In the rows, 128 means zero.
T: rows in several groups, each row roughly a mix of its group's directions
T (150 x 11)
[[177 150 107 112 147 115 114 129 139 124 163]
 [ 82 133 127 129 129 142 144 129 111  79 108]
 [117 153 161 136  77 111 130 123 116 128 155]
 [121 118 187 144  92 137 143 142 125 131 124]
 [138 100 125 139 114 158 152 129 133 165 168]
 [149 159  88 141 153 146 134 144 132 107  99]
 [131 134 147  93  99 116 100 150 144  95 148]
 [121 144 114 104 149 100 108 117 121  88  94]
 [ 92 147 135 177 142 148 151 143 120 137 122]
 [176 139 113 122 129 123 111 140 151 170 145]
 [100 160 137 129 108  89 112 124 124  98 154]
 [139 132 133 180  99 152 136 123 106 145 105]
 [149 164 160 150 117 126 109 121 132 145  87]
 [120 112 161 143  96 144 157 130 133 144 168]
 [137 147 129 114 106 107  90 146 175 139 133]
 [100 126  82 119 127  94 109 127 150 105 140]
 [150 126 127 115  97 102  83 113 130 116  96]
 [111 102 133 157 146 141  99 166  98 141 120]
 [107  92 101 134 153 146 145 129  98  99 143]
 [ 91 149 111 129 111  97 119 116 124  83 135]
 [115 110 121 129 146 142 164 109  85  94 127]
 [109 138 179 116  94 142 131 130 139 110 154]
 [105 139 180 157 122 136 142 146 113 123 102]
 [ 97  99 167 145 118 118 120 161 146 122 145]
 [145 121 123 135 167 147  85 152 147 148 141]
 [ 94 158 163 151 102 108 130 134 127 102 124]
 [164 119  77 101 140 127 122 101 135 127 133]
 [103 118 157 106 115 103 110 168 137 107 148]
 [139 114 133 157  80 146 140 110 106 152 109]
 [117  96 169 109 122 106 125 101 114 123 160]
 [ 94 124 111 181 114 148 131 135 136 155 127]
 [137 156 162 121 108 111 111 134 176 145 130]
 [110 132 111 163 138 152 154 129 144 159 163]
 [ 95 124 178 117 142 126 136 167 121 118 122]
 [ 97 151 100 155 136 154 147 141 121 131  91]
 [115 152 132 113 130  97 112 125 112  81  97]
 [137 126 157 134  84 155 123 115 149 165 132]
 [165 152 110 121 128 121 112 153 141 172 144]
 [119 140 133 140 147 158 156 117  94  90 105]
 [112 150  94 148 136 154 160 127  90 131 114]
 [180 140 120 130 145 134 119 106 115 165 112]
 [103 146 122 133 125  84 110 126 111  84 139]
 [109 116 134 161 149 114 152  94  98 102 117]
 [116 144 121 129 160 124 153 132  91  82 120]
 [ 90 124  90 127 119 135 162 146  98 119 141]
 [113 133 133 152 143 156 172 140 131 148 165]
 [151 145 136 168 140 119  87 117 115 159 127]
 [ 87 106 166 117 109 120 128 116 115  93 130]
 [112 155  88 148 126 156 141 153 136 137  96]
 [177 145 112 119 133 123 109 138 151 162 150]
 [121 147 147 103 104 105 116 127 175 100 134]
 [122 132 140 130 122 142 119 152 129  86  75]
 [111  96 120 134 149 146 162 111  88 106 133]
 [139 121  88 141 164 167 146 124 130 149 117]
 [ 88 117 103 122 140 139 126 170 134 117 161]
 [125 126 173 157  88 142 151 135 132 143 144]
 [156  86 160 108 137 113 124 102 119 144 148]
 [108 126 102 107 114  79 145 137 115  96 131]
 [ 96 100  94 137 151 150 135 154 111 119 152]
 [109 112 143 124 124 129 179 101  98 103 130]
 [115 118 122 159 162 139 156  99 103 147 107]
 [127 139 130 186 109 154 142 128 124 158 129]
 [ 83 110 147 138 114 128 140 116 115  85 110]
 [118 151 143 108 162 117 153 140 105  85 129]
 [118 143  96 157 153 149 152 123 118 166 110]
 [174 143 138 136 127 126 137  80 130 138 102]
 [ 95 106 133 113 117 115 123 138 156  81 149]
 [123 145 138  98  99 101 111 133 175 115 139]
 [104  91  92 145 148 148 138 148 110 123 150]
 [119 134 151 176 117 150 136 142 104 141  95]
 [113 137 154 109 130 100 105 133 113  92  89]
 [129  93 171  95  97 118 110 136 132 124 132]
 [ 97 103 103 106 115 142 147 123 145  87 111]
 [167 127 128 152  79 137 129 101 116 140 134]
 [133 137 142 117 109 109  94 148 178 148 140]
 [105 132 129 106 104 111 139 115 161  80 137]
 [102 137 165  99  97 133 143 130 144  96 142]
 [159 153 157 122 107 109 125 109 165 153 122]
 [110 147 156 150 115 114 113 129 111 105  81]
 [133 104 106 136 116 141  94 121 170 163 132]
 [ 98 153 175 154 109 123 144 145 136 124 144]
 [144 111 147 104 116 100  92 127 170 119 140]
 [155  99 168 101 124 103 109 116 126 133 154]
 [148 123 120 127 175 166 138 106 128 125  98]
 [154 111 157 112 137 112  95 123 171 117 143]
 [125 107 164 133 161 136 137 136  85 100 129]
 [ 96  98 164 110  98 125 126 136 119  98 114]
 [164 153  98 127 148 127 125 137 133 172 148]
 [177 143 111 119 135 117 111 134 147 158 158]
 [ 94 111  99 145 152 153 127 165 119 127 149]
 [111 156 134 139 143  91 105 129 106  88 142]
 [114 155 168 143 146 137 112 162 107 109 110]
 [ 88 153 167 154 137 129 153 143 121 113 123]
 [ 94 101  94 130 139 137 123 159 102 103 141]
 [121 109 130 142 133 154 144 144 152 173 164]
 [124 117 121 161 101 154 136 101 101 115  92]
 [167 120 122 128 143 116 126 109 134 176 159]
 [144 164 128 116 162 109 159 147 108 146 149]
 [155 104 134 100 106 120 155 143 136 173 123]
 [ 90 101 158 129 106 122 133 118 118  87 115]
 [157 126 106 157 165 121 145  93 121 148 138]
 [142 126  87 119 160 130 106 123 114 122  83]
 [102 107 156 142 100 115 125 124 128  83 105]
 [124 147 180 147 131 145 120 121  98  97 125]
 [114 132 134 104  85 121 112 163 141 158 149]
 [161 151 128 155 139 145 142  90 117 141  96]
 [ 81 104 158 136  96 119 135 134 112 118 108]
 [124 135  97 162 149 142 152 116 122 173 117]
 [144 163 139 125 106 114 101 144 160 164 120]
 [149 127  88  97 124 103 103  95 134 110 133]
 [118 121 186 142 100 138 148 148 115 123 117]
 [109  78 117 118 127 133 100 140 154  98 133]
 [129 130 148 116 107  99  96 112 123  99  86]
 [150 104 100 138 143 165 149 125 122 164 146]
 [106 105 114 101 120 118 149 116 153  92 161]
 [169 113 123  85 109 108  97 120 129 121 126]
 [145 116 126 120 141 157 172 139 122 144 170]
 [181 141 109 125 140 116 115 128 144 158 155]
 [138 180 157 140 113 120 145 118 104 150 142]
 [170 143 118 116 131 103 110 127 142 142 174]
 [149 112 143 106 104 131 125 134 163 178 132]
 [125 115 158 147 153 135 131 147  76 108 117]
 [154 125 159 112 122 135 175 140  99 144 113]
 [145 145 100 144 126 144 127 154 143 177 106]
 [176  97  97 108 117 138 114 107 125 142 120]
 [103 131 104 108 113  80 139 132 121  91 130]
 [144 146 147 130  91 107 119 107 109  92 100]
 [122 111 123 154 162 147 155  98 110 150 102]
 [171 141 128 136 127 125  99 119 127 173 104]
 [138  90  88 119 168 142 126 139 144 134 112]
 [ 88 140 108 133 128 150 179 124 112 117 135]
 [150 101 121 103 138 149 147 143 132 154 172]
 [120 104 129 127 159 168 110 120 146  98  98]
 [ 82 112 149 130 124 137 140 111 114  86 111]
 [ 91 106 159 151 118 124 112 171 117 133 127]
 [129 124 104 133 150 152 161 130 135 152 176]
 [138 103 111 145 129 161 147 126 134 171 160]
 [115 166 150 143 117 111 131 112  91  93 120]
 [143 157 174 147 141 134 107 126 120 118  92]
 [131 130 150 149 110 146 152 141 147 160 172]
 [124 132 158 147 154 138 106 121 101  84 108]
 [139 147  83 110 155 104  98 106 140 123 131]
 [138 107 122 122 123 147 105 132 175 170 143]
 [142 138 151  98 137 109 115 148 161 159 159]
 [150 123  89 123 124 136 139 110 152 149 174]
 [ 95 145 111 129 114  88 113 120 124  85 137]
 [138 119 165 116  78  98 120 134 131 146 137]
 [ 87 104  99 125 135 135 128 165 114 114 153]
 [ 87 114 121 103 124 122 125 171 129 114 161]
 [120 121  89 106 168 116 102 117 127 116  98]]
which group is each row in? (one row of each group first)
[167 129 119 128 148 110 123  97 138 139 174] -> P
[136 123 125 107 130  97  99 145 165 158 155] -> X
[113 114 165 150 128 152 140 158 102 135  96] -> R
[124  99 147 126 175 146 129 127 132  91 153] -> L

[167 114  93 125 153 150 121 118 105 144 102] -> R
[135 124 116 124 134 118 137 105 128 174 179] -> P
[151 133 128 177 101 150 131 112 112 149 105] -> R
[135 104 166  89 115 112 110 124 127  98 150] -> P
[110 165 165 136 141 130 122 122 107  85 136] -> X
[142 125 100 138 166 172 154 127 125 148 115] -> X
[155 146 100 118 107 130 113 154 161 159 147] -> P
[104 149 107 142 165 167 147 111 122 122 107] -> P
[107 159 117 166 113 114 112 118 124 108  88] -> R
[150 116 151 116 131 121 120  94 182 128 141] -> L
[124 135  79 116 160 114 165 137 112 118 124] -> X
[142 129 162  98 124 122 121 147 161 161 156] -> X
[138 130 113 133  99 104  87  96 134 117  95] -> R
[156  95 145 130 156 128 132 142  94 120  93] -> X
